In the rows, 128 means zero.
Each row of X is roughly a mix of the hidden directions of one of a few groups.
X:
[[ 96 140 155  78 144 132 133 186 130 143]
 [131 154  77 110  72 133 107  99 126 141]
 [133  92 135 145 116 169 148  65 127 108]
 [ 91 116 148 112 183 154 121 169 150 112]
 [144 120  80 132  93 131 128  76  88 120]
 [114 151 165  76 120 120 131 177 144 154]
 [135 125  88 168 134 144  96 135  71 107]
 [140 110  99 182 153  99 140  84 144 113]
 [158 146  72 141 104  91 111 123  91 142]
 [141 137  80 137 158  81 138 143 170 147]
 [160 111 120 152 136 116 148  56 123 105]
 [157 125 185 163 177 135 139 140 118 139]
 [141 165  71 118  85 111  98 121 125 148]
 [181 130 143 133 186 114 152 136 100 113]
 [102 113 134 133 125 174 110 100  81  84]
 [133 131 108  83 134  90 151 158  92  89]
 [118 104  81 110 147 134 139 112 189 103]
 [ 79 120 159 112 141 162 117 130  89  88]
 [156 135 100 150 117  84 121 159  76 149]
 [123 173 137 108  89 123 110 140 182 156]
 [176 124  60 132 141 117 130 114 109 107]
 [ 79 119 183 135 110 146 121 141 158 159]
 [145  96  81 170 138 163 127 105  97 115]
 [ 95 115 132 115 167 143 116 196 112 126]
 [142 121 191 150 179 130 146 153 123 128]
 [127 114 188 145 167 115 148 173 134 131]
 [135  96 179 173 117 145 144  98  98 120]
 [101 145 129  81  88  98 133 156  87 117]
 [139 110 175 119 130 117 148 164 100 182]
 [121 112  88 167 169 133 115 156  83 116]
 [108 143  91 101 142 154 102  93 176 109]
 [121 131  71 127 156 101 133  95 174 110]
 [158 130 158 158 192 145 138 111 151 112]
 [100 115  84  82 122 125 139 116 178 106]
 [102 150 171  70 130 132 145 105 157 140]
 [100 130 147 112 170 109 140 194 128 146]
 [114 156 153 128  73 128 105 125  86 164]
 [108 146 172  80 127 121 134 178 141 151]
 [169 131  82 139 106 139 114  89 116 171]
 [ 86 155 171  83 113 137 131 105 159 136]
 [158  99  80 171 157 122 128 148 122  95]
 [140 160  64  95 123 113 109 135 161 136]
 [157  99 130 134 122 110 141 169  83 177]
 [121 134 101 118 131 107 134  68 180 103]
 [176 130  67 124 140 133 128  83 135 130]
 [108 166  90  99 114 131  87 165 152 147]
 [137 146 153 129 135  66 144 148 170 158]
 [119 100 168 131 163 153 153  90 159  97]
 [ 84 110 127 105 170 165 115 171 126 112]
 [116 158 194 165 144 152 111 111 135 121]
 [ 95 115 155 144 136 160 122 109 194 141]
 [121 101  87 170 156 145 123  96 102  93]
 [ 94 121 126  90 129 188 115 134  95 102]
 [134 136 100 105 120 114 141  77 190 122]
 [110 164 147 103 113 139 112 136 197 142]
 [132 128  94 123  68 131 126 128  72 146]
 [128 152 144 127  76 126 108 123  80 173]
 [160 152 126 137  75 107 134  76 146 143]
 [ 86 116 175 139 132 154 124 127 183 144]
 [127 109  93 153 127 160 115  76 104  88]
 [142 135 124 148 152  65 148 140 171 154]
 [152  91 120 155 144 120 153  87  80 106]
 [108 127 162 116 161 109 145 192 129 155]
 [186 140 139 103 161 125 152  99 111 163]
 [153 155 182 127  72 112 112 127 118 143]
 [ 97 122 168 170 143 159 114 121 177 124]
 [156 105 153 162 123  98 156 143  72 137]
 [123 110 163 103 119 104 151 179  93 162]
 [ 96 149 158  90  82 110 127 149  92 143]
 [149 149 104 130 127 117 119  62 173 116]
 [115 135 154 120 173 146 139 102 185  98]
 [135  94 188 164 117 149 151 115 100 134]
 [139 166  69 116  92 110  95 125 130 146]
 [159 167 140 139  83  87 126 132 149 163]
 [ 95  99  98 138 187 126 152 110 148 103]
 [123 104 123 181 180  89 151 134 132 129]
 [158 117 154 164 145  84 146 163  92 141]]
Here is one row of each group, with its name. Which group are the others in?
[164  92  77 143 147 106 142 162 104 116]  (89)
[117  88 159 139 189 145 148 123 125  96]  (111)
[120 122 155 152 149 127 122 189  77 141]  (26)

[109 136 100 103 120 164 114  74 167 108]  (111)
[114 162 174  82 110  97 126 145 160 139]  (26)
[165 141  77 146 105  91 118  99  98 135]  (111)
[163 125 128 148  77 110 151  79 101 136]  (111)
[127 154  79 129 128 128 112  97 135  65]  (89)
[110 144  64 101 165 118 115 161 142 124]  (26)
